In the data rows, 500 means zero.
Some points:
Array([537, 449, 262, 463, 393, 434, 447, 334, 464, 376, 374, 698, 609, 612,
       593, 525, 578, 346, 580, 209, 377, 705, 327, 593, 462, 722, 459, 550,
       521, 598, 508, 515, 678, 401, 340, 654, 473])
Array([545, 459, 477, 538, 440, 399, 539, 461, 639, 362, 563, 408, 265, 611,
       353, 661, 320, 525, 442, 566, 377, 509, 365, 701, 563, 450, 291, 361,
       513, 598, 389, 468, 285, 185, 478, 463, 537])
Array([329, 468, 717, 335, 784, 357, 465, 727, 580, 351, 340, 430, 427, 704,
       563, 508, 566, 380, 374, 560, 598, 596, 352, 516, 580, 698, 364, 356,
       679, 344, 660, 690, 516, 308, 627, 502, 425])
Array([524, 655, 674, 590, 393, 559, 705, 571, 349, 438, 661, 637, 536, 255,
       433, 459, 551, 641, 467, 408, 303, 573, 723, 423, 491, 549, 435, 427,
       666, 627, 529, 374, 575, 366, 368, 624, 289])
Array([777, 638, 586, 662, 307, 394, 371, 110, 969, 685, 378, 446, 920, 278,
       440, 511, 254, 253, 538, 363, 612, 399, 323, 216, 455,  47, 277, 839,
       188, 487, 499, 459, 601, 245, 852, 739, 521])
Array([562, 250, 594, 482, 503, 267, 544, 693, 261, 591, 576, 465, 486, 480,
       718, 499, 447, 441, 603, 812, 438, 433, 671, 548, 472, 601, 521, 233,
       441, 648, 485, 660, 696, 271, 789, 647, 522])
Array([466, 371, 372, 571, 768, 492, 592, 472, 560, 489, 270, 440, 521, 392,
       454, 710, 543, 421, 470, 599, 616, 584, 803, 339, 382, 694, 783, 635,
       628, 598, 414, 526, 371, 358, 425, 489, 358])
Array([451, 578, 430, 428, 506, 430, 598, 589, 273, 405, 541, 325, 558, 393,
       251, 422, 656, 648, 596, 638, 675, 548, 578, 555, 597, 605, 612, 631,
       557, 341, 842, 532, 414, 533, 375, 705, 273])
Array([519, 658, 295, 218, 702, 612, 501, 433, 339, 504, 742, 395, 595, 616,
       678, 408, 509, 618, 407, 661, 439, 480, 628, 709, 340, 333, 303, 655,
       641, 470, 392, 683, 332, 571, 309, 703, 598])
Array([382, 454, 633, 402, 526, 488, 366, 573, 391, 390, 226, 173, 451, 718,
       697, 428, 441, 567, 202, 649, 614,   3, 587, 442, 499, 417, 767, 598,
       259, 526, 134, 374, 829, 398, 368, 381, 457])
Array([756, 542, 561, 572, 547, 419, 512, 433, 361, 293, 344, 772, 192, 377,
       391, 407, 753, 494, 423, 711, 473, 614, 459, 556, 458, 401, 283, 566,
       653, 495, 444, 524, 696, 663, 614, 496, 515])
Array([454, 327, 599, 661, 648, 363, 123, 499, 354, 701, 568, 609, 606, 505,
       503, 616, 404, 726, 547, 615, 291, 459, 509, 473, 517, 510, 365, 402,
       532, 692, 752, 241, 630, 307, 348, 244, 538])
Array([306, 505, 404, 868, 522, 549, 488, 621, 380, 613, 403, 311, 655, 454,
       416, 379, 699, 103, 651, 488, 532, 792, 348, 473, 340, 284, 331, 503,
       376, 367, 374, 460, 556, 388, 484, 406, 428])
Array([450, 618, 252, 704, 495, 459, 773, 105, 649, 627, 544, 298, 578, 220,
       392, 525, 341, 594, 449, 447, 396, 593, 511, 346, 408, 141, 672, 343,
       530, 590, 572, 594, 608, 666, 638, 755, 620])
Array([478, 415, 627, 541, 732, 537, 334, 480, 414, 564, 453, 306, 329, 702,
       750, 548, 532, 436, 746, 269, 561, 631, 485, 449, 578, 540, 375, 523,
       586, 797, 624, 800, 402, 442, 365, 183, 368])
Array([226, 865, 523, 601, 391, 274, 543, 286, 571, 683, 440, 901, 202, 904,
       722, 474, 574, 431, 634, 408, 768, 296, 542, 564, 425, 528, 605, 637,
       319, 193, 507, 429, 429, 784, 567, 429, 525])
Array([717, 327, 289, 493, 572, 724, 438, 838, 658, 729, 709, 460, 354, 438,
       298, 674, 638, 852, 420, 562, 603, 494, 419, 293, 569, 432, 463, 349,
       345, 562, 521, 427, 720, 431, 541, 470, 236])
Array([625, 618, 261, 308, 103, 550, 438, 748, 600, 410, 553, 320, 430, 444,
       710, 755, 567, 204, 642, 242, 520, 546, 616, 456, 670, 559, 437, 437,
       601, 399, 587, 363, 432, 459, 626, 217, 525])
Array([437, 581, 560, 393, 633, 673, 486, 460, 596, 314, 776, 680, 579, 352,
       351, 230, 316, 201, 299, 167, 596, 571, 463, 581, 477, 445, 675, 608,
       376, 576, 809, 106, 331, 560, 438, 527, 744])
Array([661, 655, 454, 537, 263, 407, 726, 441, 581, 630, 416, 590, 645,  48,
       401, 540, 446, 340, 381, 508, 394, 350, 326, 589, 643, 338, 551, 581,
       513, 479, 440, 758, 450, 400, 307, 568, 843])
Array([519, 296, 507, 242, 246, 553, 707, 619, 720, 531, 726, 541, 402, 545,
       381, 287, 349, 475, 791, 357, 467, 590, 379, 449, 280, 481, 455, 769,
       710, 453, 546, 305, 417, 621, 412, 474, 652])
Array([694, 250, 593, 296, 511, 680, 674, 268, 293, 421, 655, 523, 532, 495,
       703, 468, 757, 800, 189, 627, 513, 471, 350, 776, 629, 769, 631, 167,
       557, 432, 539, 493, 295, 690, 488, 397, 277])
Array([449, 514, 721, 571, 476, 682, 188, 554, 140, 228, 211, 472, 629, 639,
       336, 578, 323, 692, 620, 551, 666, 253, 512, 302, 293, 351, 882, 445,
       483, 397, 307, 710, 538, 563, 740, 304, 614])
Array([445, 644, 769, 490, 608, 502, 451, 750, 617, 739, 584, 744, 659, 952,
       558, 695, 411, 417, 566, 306, 364, 341, 466, 546, 600, 476, 652, 599,
       328, 363, 288, 421, 553, 969, 609, 501, 429])
Array([342, 549, 399, 567, 615, 592, 443, 588, 594, 488, 491, 495, 462, 354,
       568, 388, 427, 533, 403, 509, 374, 357, 578, 407, 486, 759, 142, 461,
       379, 459, 474, 654, 321, 749, 521, 652, 481])
Array([348, 311, 443, 464, 315, 605, 549, 345, 648, 438, 456, 561, 377, 510,
       342, 306, 597, 861, 560, 767, 434, 813, 682, 697, 786, 871, 668, 327,
       622, 512, 362, 434, 324, 673, 375, 469, 753])
There is one direction along which these points spread out most. Take the direction at right angles to it along which they spread out most. Go by this last direction. How far along it is each point below, from 0 to 99? The average is 50, and the first point in the table lies past the average. One standard deviation of the points above along it is 16.
Array([777, 638, 586, 662, 307, 394, 371, 110, 969, 685, 378, 446, 920, 278,
       440, 511, 254, 253, 538, 363, 612, 399, 323, 216, 455,  47, 277, 839,
       188, 487, 499, 459, 601, 245, 852, 739, 521]) 45
Array([661, 655, 454, 537, 263, 407, 726, 441, 581, 630, 416, 590, 645,  48,
       401, 540, 446, 340, 381, 508, 394, 350, 326, 589, 643, 338, 551, 581,
       513, 479, 440, 758, 450, 400, 307, 568, 843]) 67
Array([562, 250, 594, 482, 503, 267, 544, 693, 261, 591, 576, 465, 486, 480,
       718, 499, 447, 441, 603, 812, 438, 433, 671, 548, 472, 601, 521, 233,
       441, 648, 485, 660, 696, 271, 789, 647, 522]) 43
Array([454, 327, 599, 661, 648, 363, 123, 499, 354, 701, 568, 609, 606, 505,
       503, 616, 404, 726, 547, 615, 291, 459, 509, 473, 517, 510, 365, 402,
       532, 692, 752, 241, 630, 307, 348, 244, 538]) 46
Array([466, 371, 372, 571, 768, 492, 592, 472, 560, 489, 270, 440, 521, 392,
       454, 710, 543, 421, 470, 599, 616, 584, 803, 339, 382, 694, 783, 635,
       628, 598, 414, 526, 371, 358, 425, 489, 358]) 49
Array([519, 658, 295, 218, 702, 612, 501, 433, 339, 504, 742, 395, 595, 616,
       678, 408, 509, 618, 407, 661, 439, 480, 628, 709, 340, 333, 303, 655,
       641, 470, 392, 683, 332, 571, 309, 703, 598]) 58
Array([348, 311, 443, 464, 315, 605, 549, 345, 648, 438, 456, 561, 377, 510,
       342, 306, 597, 861, 560, 767, 434, 813, 682, 697, 786, 871, 668, 327,
       622, 512, 362, 434, 324, 673, 375, 469, 753]) 71
Array([437, 581, 560, 393, 633, 673, 486, 460, 596, 314, 776, 680, 579, 352,
       351, 230, 316, 201, 299, 167, 596, 571, 463, 581, 477, 445, 675, 608,
       376, 576, 809, 106, 331, 560, 438, 527, 744]) 65
